In the data rows, 128 means zero.
Each row of this table is followed by its label. One hidden rule gives the labels. It looks at one to three of the table's principal directions, none of them among the few with the most spread.
tensor([107., 153.,  89., 121., 138., 117., 122., 116., 192., 176., 180.,  85.,
         79.,  95., 154., 164., 147., 166., 144., 110., 112., 155.,  62., 106.,
        106., 138., 182., 120.,  78., 136.,  94.,  98.]) 1
tensor([139., 112., 136., 143., 121., 166., 145., 170.,  72., 105., 156., 123.,
        199., 158.,  75., 117., 123., 165., 112., 134., 158., 136., 188., 153.,
        117.,  63., 107., 169., 175., 121.,  61., 171.]) 6
tensor([167., 141., 142.,  92., 111.,  94., 142.,  92.,  86.,  79.,  83., 109.,
        129., 151., 133., 104., 149., 127., 107., 147., 137., 132., 164., 118.,
        146., 116., 102., 162., 133., 145., 152., 101.]) 7
tensor([141., 127., 130.,  84., 149., 159., 150., 122., 124., 132., 128.,  82.,
        167., 145.,  96.,  84., 125., 130., 145., 109., 134., 106., 144., 162.,
        131., 107., 111., 119., 119.,  98., 170., 156.]) 6
tensor([119., 119., 131., 149., 160., 177., 144., 164., 150., 171., 173., 154.,
        149., 142., 137., 105.,  73., 130., 114., 109., 131.,  95., 138., 159.,
        147., 170., 124.,  84.,  96., 110., 130., 102.]) 7
tensor([ 89., 110., 129., 143.,  92., 130.,  95.,  86., 176., 149., 157., 135.,
        107.,  98., 123., 137., 130., 144., 142., 113., 108., 162.,  34., 117.,
        109.,  86., 199., 143.,  89., 150., 141., 152.]) 2
tensor([128., 117., 140., 101., 128., 166., 119., 122., 133., 153., 143.,  88.,
        148., 142., 129., 108.,  92., 104., 157., 131., 141., 103., 131., 106.,
        123., 163., 143.,  95.,  93., 163., 133., 105.]) 2
tensor([172., 130., 129.,  95., 142., 129., 113., 123.,  73.,  76.,  55.,  35.,
        155., 170., 142., 122., 142., 114., 144., 159., 184., 112., 209., 101.,
        134., 139.,  98., 113., 160., 163., 131., 119.]) 5
tensor([ 64.,  72., 118., 186., 162., 130., 102., 151., 151., 142., 165.,  66.,
        109.,  54., 125., 166., 149.,  62., 153., 154., 145., 110.,  65., 102.,
        126., 173., 171., 116., 113., 188., 142., 126.]) 6
tensor([166., 159., 142.,  81.,  90., 117., 151.,  99., 131., 138., 141., 160.,
        125., 148., 136., 122.,  92., 145., 111., 128.,  86., 118., 151., 124.,
        136., 125., 152., 143.,  94., 122., 116., 106.]) 2
tensor([ 98.,  83.,  88., 193., 183., 158., 113., 136., 121., 121., 152.,   0.,
        135., 103., 118., 107., 179.,  96., 124., 146., 216., 109.,  79.,  93.,
        174., 150., 156., 100., 121., 182., 192., 110.]) 1
tensor([113., 179., 115., 114., 131.,  91., 167.,  86., 171., 156., 202., 147.,
         71.,  64., 181., 162., 134., 164.,  83., 114.,  57., 142.,  72., 102.,
        142., 179., 197.,  93.,  48., 129., 152.,  14.]) 7
tensor([ 88., 126., 117.,  98., 145., 177., 107., 138., 154., 132., 129.,  65.,
        143., 131.,  79., 125., 155., 114., 212., 102., 143., 129.,  85., 107.,
         70.,  87., 157., 104., 150., 142., 133., 202.]) 5
tensor([128., 149., 139., 126.,  82.,  77., 132., 115., 137., 101.,  80., 212.,
         92., 119., 134., 169., 158., 116.,  95., 144.,  47., 140., 117., 125.,
        134., 104., 120., 167., 165.,  97., 124., 146.]) 3
tensor([159., 116., 123., 119.,  92., 119., 111., 106.,  92., 129., 118., 112.,
        142., 147.,  88.,  90., 126., 143., 144., 136., 174., 164., 123., 132.,
        130.,  84.,  94., 173., 153., 120., 115., 167.]) 3
tensor([162.,  98., 153., 118.,  97., 133., 121., 105.,  91., 130., 119., 124.,
        164., 153., 126.,  88.,  82., 103., 116., 157., 151., 110., 161., 130.,
        157., 143., 116., 139., 105., 151., 141., 111.]) 5
tensor([ 94., 116., 141., 171., 150., 184., 150., 188., 161., 179., 217., 194.,
        149., 118., 124., 138.,  44., 134., 109., 121.,  93.,  94., 121., 165.,
        140., 171., 162.,  83., 100., 116.,  92., 108.]) 2
tensor([101., 137., 125., 147., 141.,  78., 149., 113., 158., 103., 161., 121.,
         87.,  97., 187., 170., 160., 139.,  78., 153.,  92., 130.,  94., 107.,
        135., 155., 204., 142.,  63., 194., 120.,  32.]) 2
tensor([ 81., 108., 117., 201., 171., 164., 104., 187., 193., 167., 129., 167.,
         91., 124., 171., 157., 117.,  97., 123., 102., 132.,  94., 106., 125.,
        138., 187., 123.,  87., 123., 129., 125., 121.]) 1
tensor([104., 104., 119., 155., 132., 124.,  70., 110., 130., 109.,  68.,  89.,
        127., 123., 145., 143., 139.,  78., 170., 164., 152., 126.,  88.,  95.,
        124., 150., 167.,  61., 149., 161., 177., 155.]) 1
tensor([101., 104., 119., 181., 124.,  90.,  75., 132., 135., 102.,  76., 107.,
         70., 104., 172., 185., 186.,  79., 138., 148., 162., 137., 110.,  56.,
        116., 156., 131., 151., 153., 201., 112., 117.]) 1
tensor([ 91., 119., 133., 157., 122., 151., 148., 147., 203., 175., 175., 211.,
        117., 126., 134., 130., 109., 129.,  89., 102.,  57., 104.,  76., 164.,
        143., 124., 161., 139.,  79.,  99., 131., 128.]) 3
tensor([ 83.,  87., 119., 174., 118., 145.,  76., 167., 112., 113., 113., 108.,
        170., 111.,  99., 192., 154.,  90., 183., 160., 143., 131., 127.,  98.,
         66.,  91., 176., 112., 190., 162.,  68., 223.]) 4
tensor([120., 111., 125., 125., 145., 181.,  87., 153., 129., 147., 109.,  98.,
        145., 155.,  95., 101., 101., 127., 202., 101., 191., 137., 127., 136.,
         95., 113.,  91., 104., 167., 120., 117., 199.]) 6
tensor([129., 131., 106., 112., 138., 141., 121., 136., 114., 130., 130.,  82.,
        145., 142.,  89., 109., 151., 141., 172., 120., 169., 150., 119., 125.,
         98.,  95., 112., 132., 157., 123., 108., 169.]) 2
tensor([132., 164., 136., 106.,  91.,  79., 147., 111., 138., 110., 131., 186.,
         91., 135., 147., 149., 139., 155., 102., 142.,  76., 158., 111., 115.,
        116., 119., 143., 170., 116., 144.,  82.,  82.]) 5
tensor([152., 116., 155., 111.,  71.,  68., 120.,  85., 109., 109.,  95., 159.,
        118., 109., 150., 153., 129., 108., 100., 164.,  85., 136., 147., 122.,
        135., 124., 131., 182., 112., 144., 120., 114.]) 1
tensor([149.,  98., 114., 170., 124., 162.,  71., 200.,  67., 135.,  61., 144.,
        212., 174., 107., 163.,  95.,  92., 180., 172., 177., 112., 224., 136.,
         93., 127.,  86.,  62., 238.,  86.,  48., 243.]) 1
tensor([126.,  91., 131., 143., 144., 182., 128., 138., 113., 140., 156.,  60.,
        152., 121.,  84.,  86., 121., 124., 127., 114., 177., 115., 125., 139.,
        163., 116.,  96., 147., 133., 130., 159., 146.]) 7
tensor([119., 156., 123., 115., 158., 105., 163., 113., 160., 125., 138., 164.,
        108., 145., 163.,  97., 147., 140., 109., 102., 116., 122., 104., 142.,
        123., 146., 144., 115.,  72., 130., 168.,  71.]) 7
tensor([124., 106., 133., 154., 132., 207., 134., 150., 135., 185., 188., 149.,
        174., 131.,  90.,  87.,  59., 136., 120., 101., 134., 102., 120., 162.,
        161., 131., 128.,  85., 118.,  81., 153., 157.]) 5
tensor([ 41.,  77., 103., 211., 210., 148.,  85., 175., 181., 143., 134.,  33.,
         64.,  39., 153., 185., 175.,  66., 153., 128., 161., 110.,  55.,  98.,
        144., 206., 126.,  87., 139., 172., 169., 113.]) 2
tensor([125., 153., 121., 116., 147.,  89., 129., 106., 131., 107., 121., 105.,
         85., 104., 163., 147., 149., 137., 136., 128., 134., 146., 114., 104.,
        119., 157., 143., 114., 114., 155., 142.,  81.]) 2
tensor([136.,  59., 118., 182., 165., 202.,  85., 173., 111., 140., 108.,  45.,
        168., 168.,  82.,  69.,  97., 115., 155., 123., 247., 109., 145., 166.,
        167., 108.,  65., 139., 169., 127., 143., 208.]) 7
tensor([135., 140., 145., 100.,  96., 101., 146., 107., 138., 134., 131., 184.,
        114., 126., 122., 120., 116., 123., 117., 131.,  77., 133., 111., 141.,
        129., 123., 126., 158., 111., 113., 130., 120.]) 7
tensor([168., 140., 134., 102.,  82.,  67., 126.,  91., 109., 107.,  79., 152.,
        118., 127., 145., 150., 147., 135., 103., 149.,  94., 145., 160., 133.,
        130., 101., 113., 176., 136., 107., 116., 138.]) 7
tensor([118., 109., 118., 143., 137., 125., 117., 145., 114., 109., 100., 119.,
        144., 130.,  91., 122., 164., 106., 154., 129., 151., 130., 124., 141.,
        111.,  87., 108., 149., 175., 113., 136., 201.]) 7
tensor([124., 125., 114., 141., 115.,  92.,  95., 133., 106.,  98.,  50., 159.,
        134., 143., 111., 141., 177., 106., 161., 144., 138., 157., 125., 131.,
         92.,  88.,  94., 132., 205.,  97., 121., 208.]) 7
tensor([154., 140., 141., 137., 116., 138., 145., 154.,  95., 120., 129., 168.,
        141., 147., 124., 132.,  97., 154.,  87., 141., 117., 130., 181., 144.,
        156., 134.,  85., 135., 164., 100.,  89., 110.]) 7
tensor([105.,  91., 118., 182., 144., 179., 117., 167., 136., 156., 147., 136.,
        143., 120.,  78., 103., 123., 113., 133., 103., 158., 117., 101., 156.,
        151., 106.,  96., 131., 166.,  87., 152., 200.]) 3
tensor([173., 117., 121., 132., 101., 157., 111., 126.,  72., 141., 144., 102.,
        169., 145.,  71.,  90.,  85., 170., 146., 127., 193., 161., 155., 146.,
        142.,  81.,  92., 143., 175.,  94., 103., 191.]) 7
tensor([111., 126., 114., 121., 139., 122., 136., 143., 110., 118., 154.,  81.,
        138., 108.,  99., 144., 165., 105., 162., 142., 145., 127., 122.,  95.,
         93., 123., 150., 138., 141., 166.,  99., 138.]) 1
tensor([107., 101., 131., 161., 147., 149., 113., 168., 126., 124., 118., 139.,
        148., 139., 117., 130., 122., 108., 145., 132., 150., 117., 138., 145.,
        114., 125., 116., 122., 154., 133., 111., 165.]) 1
tensor([111., 125., 104., 138., 151., 157., 156., 141., 109., 125., 192., 104.,
        182., 140.,  71.,  85., 158., 157., 146., 104., 174., 138., 107., 141.,
         96.,  63., 165., 133., 126., 129., 128., 169.]) 7
tensor([146., 121., 121.,  91., 129., 162., 148.,  90., 125., 162., 189.,  62.,
        170., 126.,  95.,  68., 104., 152., 137., 109., 152., 123., 107., 146.,
        140., 107., 157., 118.,  69., 120., 171., 126.]) 7
tensor([172., 154., 184.,  72.,  37., 132., 149.,  91., 137., 146., 133., 250.,
        141., 159., 129., 128.,  36., 136.,  93., 129.,  21., 103., 165., 140.,
        144., 112., 162., 148.,  95.,  99., 113., 130.]) 7
tensor([163., 169., 122.,  49., 105.,  59., 190.,  40., 108.,  96., 182.,  27.,
         88.,  77., 130., 118., 202., 188.,  75., 128., 105., 170., 107.,  97.,
        148.,  95., 153., 225.,  54., 168., 148.,  22.]) 7
tensor([209., 106., 158., 135.,  54., 138., 131., 141.,  20., 100.,  98., 184.,
        199., 185.,  54.,  83.,  69., 147.,  87., 168., 157., 141., 226., 170.,
        178.,  62.,  37., 202., 221.,  76.,  79., 201.]) 3
tensor([ 61., 140., 108., 134., 159., 128.,  84., 152., 178., 126., 100., 107.,
        115., 111., 184., 223., 171.,  88., 200., 138., 103., 117., 106.,  62.,
         34., 168., 217.,  34., 127., 184.,  88., 133.]) 5
tensor([132., 118., 143., 142., 115., 108., 143., 118., 138., 137., 126., 176.,
        115., 124., 157., 122., 115.,  94.,  80., 144.,  94., 100., 127., 130.,
        168., 171., 124., 135.,  93., 132., 157.,  78.]) 2
tensor([184., 143., 131.,  63., 133., 114., 169.,  88.,  81., 117., 149.,  23.,
        140., 113., 140., 108., 145., 145.,  97., 132., 148., 115., 194., 107.,
        157., 147., 105., 158.,  82., 151., 144.,  48.]) 2
tensor([151., 129., 136., 121., 100., 143., 133., 128., 104., 126., 127., 159.,
        144., 159.,  85.,  87., 113., 154., 122., 115., 145., 149., 136., 148.,
        137.,  82.,  83., 170., 159., 100., 115., 162.]) 5
tensor([163., 161., 122.,  55., 116., 123., 146.,  80., 104., 131., 176.,  58.,
        134., 120., 101.,  99., 124., 204., 159., 100., 158., 178., 132., 125.,
         97.,  81., 137., 159.,  99., 134., 106., 116.]) 2
tensor([123., 156., 114.,  66., 100.,  54., 171.,  30., 150., 113., 191.,  53.,
         80.,  63., 131., 127., 213., 164., 101., 123.,  86., 170.,  41.,  92.,
        120.,  86., 209., 209.,  30., 179., 165.,  50.]) 7
tensor([131., 157., 131., 117., 137., 120., 184., 114., 135., 141., 189., 157.,
        128., 114., 167., 126., 127., 148.,  66., 116.,  85., 108., 137., 122.,
        148., 166., 161., 110.,  58., 131., 143.,  27.]) 3
tensor([115., 190., 115.,  77., 122.,  40., 162.,  77., 150.,  86., 140., 116.,
         78.,  99., 192., 187., 213., 172., 104., 136.,  64., 168., 104.,  81.,
         75., 122., 204., 152.,  68., 181.,  96.,  28.]) 4
tensor([159., 123., 151., 126., 171., 182., 141., 172.,  77.,  97., 102., 112.,
        177., 196., 125.,  77.,  76., 142., 121., 129., 192., 101., 221., 160.,
        153., 151.,  60.,  97., 159., 130., 124., 108.]) 2
tensor([172., 149., 155.,  60.,  88., 126., 131.,  98.,  74., 105.,  97., 135.,
        163., 172., 111.,  94., 101., 137., 152., 137., 137., 142., 180., 115.,
        106., 113.,  99., 133., 142., 135., 112., 124.]) 7
tensor([114., 145., 121., 123., 165., 124., 156., 115., 161., 122., 156.,  84.,
        100., 103., 167., 141., 154., 146.,  92., 114., 108., 113., 112., 122.,
        149., 152., 164., 119.,  72., 149., 162.,  57.]) 1
tensor([139., 176., 147.,  60., 110., 100., 161., 112., 115.,  85.,  85., 179.,
        133., 158., 121., 126., 148., 110., 141., 137.,  65., 117., 147., 116.,
         99., 117., 133., 119., 148., 118., 141., 126.]) 3
tensor([110., 100., 116., 166., 187., 199., 137., 167., 159., 171., 169., 105.,
        147., 156., 123.,  64.,  94., 130., 119.,  95., 183.,  95., 109., 168.,
        167., 160., 103.,  92.,  95., 116., 166., 112.]) 5
tensor([123., 109., 115., 136., 144., 119., 124.,  95., 118.,  94.,  96.,  71.,
        130., 134., 107.,  78., 184., 109., 128., 127., 172., 131.,  86., 129.,
        152.,  97., 125., 142., 130., 138., 216., 147.]) 7
tensor([114.,  64., 133., 190., 132., 117.,  36., 156.,  96.,  96.,   8., 110.,
        118., 122., 130., 161., 146.,  44., 187., 160., 200., 127., 151., 108.,
        116., 142.,  64., 124., 227., 149., 136., 225.]) 2
tensor([134., 124., 145., 143., 160., 192., 160., 183., 122., 143., 172., 160.,
        168., 159., 109.,  97.,  70., 162., 103.,  98., 140., 101., 181., 182.,
        148., 127.,  95., 120., 131.,  95., 107., 130.]) 2
tensor([157., 142., 139.,  95.,  89., 106., 137.,  93., 107., 100.,  95., 145.,
        124., 159., 103.,  89., 136., 142., 112., 139., 117., 152., 118., 137.,
        149.,  89.,  96., 173., 146., 113., 147., 134.]) 5
tensor([132., 158., 127., 117., 114.,  77., 131., 148.,  77.,  70.,  98., 127.,
        147., 111., 161., 233., 184., 136., 123., 172.,  92., 143., 213.,  80.,
         64., 118., 155., 129., 177., 158.,  27., 115.]) 7
tensor([ 66., 185., 108., 132., 121.,  64., 168., 110., 220., 141., 194., 228.,
         62.,  85., 178., 195., 185., 161.,  95., 106.,  10., 152.,  29., 111.,
         77., 119., 246., 132.,  54., 137., 103.,  68.]) 5
tensor([133., 172., 133.,  70., 142., 148., 162., 115., 160., 118., 139., 107.,
        144., 178., 176., 128., 125., 159., 109., 123.,  86., 101., 151., 112.,
        113., 143., 190.,  87.,  60., 161., 120.,  47.]) 3
tensor([165., 134., 130.,  98., 113., 104., 146., 101., 120., 123., 137.,  93.,
        134., 124., 145., 136., 130., 157.,  94., 137., 114., 127., 165., 139.,
        141., 112., 140., 170.,  90., 131., 112., 101.]) 4
tensor([118., 123.,  97., 143., 150., 140., 129., 143., 106., 118., 149.,  78.,
        147., 132.,  82., 107., 174., 146., 157., 114., 191., 151., 110., 122.,
        104.,  78., 126., 146., 160., 132., 117., 174.]) 3
tensor([120.,  64., 110., 177., 107., 195.,  72., 152., 142., 184., 137., 114.,
        191., 157.,  70.,  98.,  88., 135., 164., 124., 178., 137.,  99., 175.,
        125.,  62., 128., 131., 153.,  87., 104., 255.]) 5
tensor([172., 150., 142.,  65.,  85.,  65., 142.,  79., 113., 116.,  89., 151.,
        123., 122., 135., 136., 124., 126., 119., 155.,  68., 136., 151., 147.,
        129., 118., 120., 157., 117.,  97., 134., 127.]) 1
tensor([155., 150., 154.,  95., 108., 117., 135., 115.,  79.,  86.,  86., 157.,
        157., 154., 137., 128., 110., 129., 124., 151., 111., 128., 186., 122.,
        121., 133., 116., 101., 155., 127., 127., 111.]) 2
Which label does each new row get?
tensor([107., 112., 103., 150., 147., 104., 117., 146., 126., 108.,  90., 101.,
        130., 108., 109., 154., 196.,  79., 151., 145., 132., 116., 116., 121.,
        113., 110., 129., 133., 172., 120., 146., 191.]) -> 2
tensor([102., 125., 126., 162., 147.,  84., 127., 130., 147., 103., 103., 145.,
         86., 103., 175., 163., 167., 103.,  98., 145., 109., 123., 109., 116.,
        138., 162., 138., 129., 119., 152., 146.,  85.]) -> 6
tensor([161., 135., 158., 118.,  92., 184., 138., 155., 101., 148., 129., 217.,
        175., 191.,  88.,  82.,  37., 147., 115., 126., 112., 120., 172., 167.,
        153., 119.,  75., 112., 168.,  71., 101., 156.]) -> 3
tensor([180., 154., 134., 101., 138., 139., 168., 117., 127., 141., 123., 146.,
         99., 168., 127.,  50., 102., 145.,  85.,  90., 148., 110., 151., 154.,
        200., 150.,  45., 156., 113.,  85., 185.,  84.]) -> 1
tensor([109., 120., 124., 149., 121., 151.,  88., 131., 127., 108.,  81., 130.,
        144., 153., 119., 133., 137., 116., 158., 136., 142., 136., 108., 112.,
        113., 104., 145.,  86., 174., 130., 143., 181.]) -> 7
tensor([119., 101., 116., 158., 137.,  95.,  76., 114., 115.,  90.,  70.,  54.,
         77., 103., 140., 149., 197., 101., 161., 125., 206., 153., 117.,  77.,
        115., 116., 104., 178., 163., 187., 141., 155.]) -> 7
tensor([ 98.,  96., 125., 158., 144., 119., 104., 127., 149., 134., 111., 104.,
         94.,  85., 125., 134., 143.,  79., 142., 136., 132., 120.,  76., 126.,
        150., 157., 117., 123., 135., 134., 181., 142.]) -> 6
tensor([153., 151., 133., 103.,  90.,  70., 151., 104.,  76.,  83., 154., 108.,
        127.,  91., 126., 182., 163., 161., 107., 157., 108., 159., 170.,  92.,
        102.,  90., 166., 191., 135., 165.,  63., 105.]) -> 1
tensor([110., 119., 120., 161., 189., 145., 140., 186., 131., 129., 152., 111.,
        144., 131., 154., 147., 107., 111., 128., 145., 149.,  90., 161., 139.,
        127., 187., 143.,  79., 118., 154., 102.,  93.]) -> 6
tensor([148., 146., 141.,  98., 103., 128., 140.,  92., 143., 142., 153., 127.,
        114., 119., 149., 132., 104., 145., 108., 114.,  99., 120., 134., 111.,
        142., 135., 162., 135.,  79., 138., 137.,  90.]) -> 5
tensor([141., 126., 154., 148., 119., 158., 158., 184.,  97., 133., 162., 216.,
        169., 150.,  90., 119.,  58., 149.,  97., 137., 104., 118., 178., 184.,
        147., 120.,  90., 138., 169.,  81.,  74., 148.]) -> 2
tensor([198., 165., 142.,  61.,  82.,  65., 145.,  78.,  91., 101.,  47., 179.,
        125., 150., 120., 103., 120., 138., 106., 152.,  75., 147., 164., 172.,
        160., 106.,  61., 152., 163.,  45., 163., 148.]) -> 6
tensor([114.,  87., 136., 191., 140., 115.,  66., 160., 121., 115.,  40., 149.,
        100., 126., 167., 160., 125.,  57., 144., 156., 164., 114., 147., 111.,
        140., 190.,  72., 103., 183., 146., 134., 145.]) -> 7
tensor([164., 159., 137.,  76.,  94.,  93., 135.,  95., 106.,  95.,  69., 140.,
        120., 140., 115., 127., 152., 149., 121., 132.,  93., 154., 151., 140.,
        130.,  86.,  84., 162., 167.,  84., 138., 152.]) -> 4
tensor([ 96., 124., 116., 134., 134., 140.,  92., 120., 192., 166., 112., 142.,
        110., 145., 169., 134., 122., 108., 163., 114., 121., 122.,  77., 111.,
         99., 158., 167.,  76.,  86., 145., 137., 123.]) -> 2
tensor([157., 135., 113., 109., 121., 107.,  94., 111., 102., 115.,  61.,  99.,
        123., 154., 127., 113., 152., 135., 164., 128., 177., 163., 144., 121.,
        111., 110.,  72., 134., 171., 112., 124., 162.]) -> 3
tensor([ 84.,  66.,  86., 208., 168., 197.,  65., 181., 163., 191., 153.,  62.,
        146., 108.,  92., 134., 106.,  98., 191., 124., 200., 116.,  71., 139.,
        129., 134., 143.,  74., 157., 116., 126., 226.]) -> 3
tensor([189., 112., 134., 138., 111., 150.,  94., 148.,  62., 124.,  40., 143.,
        152., 185.,  92.,  77.,  85., 104., 140., 145., 193., 128., 194., 149.,
        179., 136.,   0., 121., 230.,  65., 141., 192.]) -> 1
tensor([152., 145., 148., 109., 107., 139., 138., 123., 136., 139., 131., 163.,
        128., 150., 154., 135.,  84., 133., 106., 125.,  97., 103., 166., 122.,
        142., 149., 142., 120., 104., 130., 113.,  99.]) -> 3
tensor([136., 146., 129., 111., 117., 107., 129., 107., 146., 128.,  87., 162.,
         88., 146., 136., 103., 145., 114., 123., 117., 114., 134., 101., 123.,
        145., 138.,  89., 140., 132., 109., 165., 116.]) -> 1
tensor([137., 111., 123., 136.,  87.,  86.,  89., 132., 100., 127., 100., 140.,
        161., 107., 137., 206., 122.,  94., 161., 189., 104., 128., 167., 108.,
         79., 123., 179., 115., 156., 139.,  55., 185.]) -> 7
tensor([142., 148., 109.,  94., 172., 139., 134., 142., 116.,  99.,  96.,  58.,
        153., 187., 141., 108., 159., 137., 162., 125., 183., 117., 171., 116.,
         95., 124., 126., 102., 130., 158., 115., 119.]) -> 2
tensor([129., 135., 104., 129., 157., 178.,  86., 147., 117., 133.,  92.,  84.,
        132., 160.,  91.,  93., 134., 149., 205.,  83., 218., 158., 123., 120.,
         99., 100.,  72.,  87., 200.,  99., 138., 207.]) -> 5
tensor([113., 146., 145., 125., 111., 101., 154., 107., 155., 139., 168., 192.,
        106.,  94., 175., 163., 125., 131.,  87., 118.,  59., 118., 122., 112.,
        120., 155., 181., 128.,  65., 144., 124.,  60.]) -> 4
tensor([184., 129., 157., 133., 118., 149., 132., 159.,  70., 121.,  70., 211.,
        169., 182., 122.,  93.,  52., 117., 102., 140., 135., 101., 228., 175.,
        175., 156.,  30.,  98., 192.,  56., 134., 150.]) -> 7
tensor([ 66., 125., 108., 191., 186., 192., 139., 195., 208., 191., 215., 164.,
        110., 126., 150., 135.,  96., 153., 117.,  86., 126., 112.,  74., 149.,
        128., 172., 158.,  77.,  85., 126.,  99.,  89.]) -> 5
tensor([135., 141., 126., 108., 123.,  64., 137., 123.,  78.,  67., 122.,  65.,
        131.,  79., 148., 218., 192., 128., 131., 169., 117., 139., 192.,  79.,
         77., 112., 175., 164., 145., 188.,  61., 112.]) -> 2
tensor([ 88., 136., 110., 149., 154., 164., 114., 156., 167., 150., 150., 120.,
        114., 119., 132., 154., 139., 148., 151.,  99., 131., 139.,  95., 116.,
        102., 130., 145.,  91., 138., 124., 107., 138.]) -> 7
tensor([107., 116., 130., 120.,  89., 123.,  93.,  81., 181., 149., 130., 149.,
        103., 130., 109., 106., 118., 139., 167., 106., 119., 161.,  35., 137.,
        104.,  72., 178., 156.,  95., 135., 150., 184.]) -> 2
tensor([118., 124., 136., 119., 142., 146., 134., 140., 159., 147., 128., 132.,
        128., 125., 142., 136., 107., 107., 125., 127.,  92.,  94., 129., 142.,
        138., 159., 135., 102., 105., 118., 144., 118.]) -> 7
tensor([157., 121., 158.,  93., 100., 166., 142., 114., 109., 118., 122., 140.,
        170., 156.,  72.,  80.,  95., 166., 118., 102., 116., 132., 157., 186.,
        144.,  50.,  90., 174., 148.,  74., 147., 194.]) -> 2
tensor([127.,  87., 134., 177., 116., 155.,  91., 175.,  90., 120., 104., 134.,
        166., 130.,  92., 155., 107., 101., 149., 153., 160., 121., 169., 133.,
        123., 105., 106., 132., 205., 120.,  86., 217.]) -> 4
tensor([130., 136., 113., 106., 150., 111., 148., 118., 101.,  88., 120.,  65.,
        129., 117.,  97., 113., 201., 144., 137., 113., 160., 149., 129., 125.,
        113.,  79., 105., 170., 152., 129., 149., 146.]) -> 4
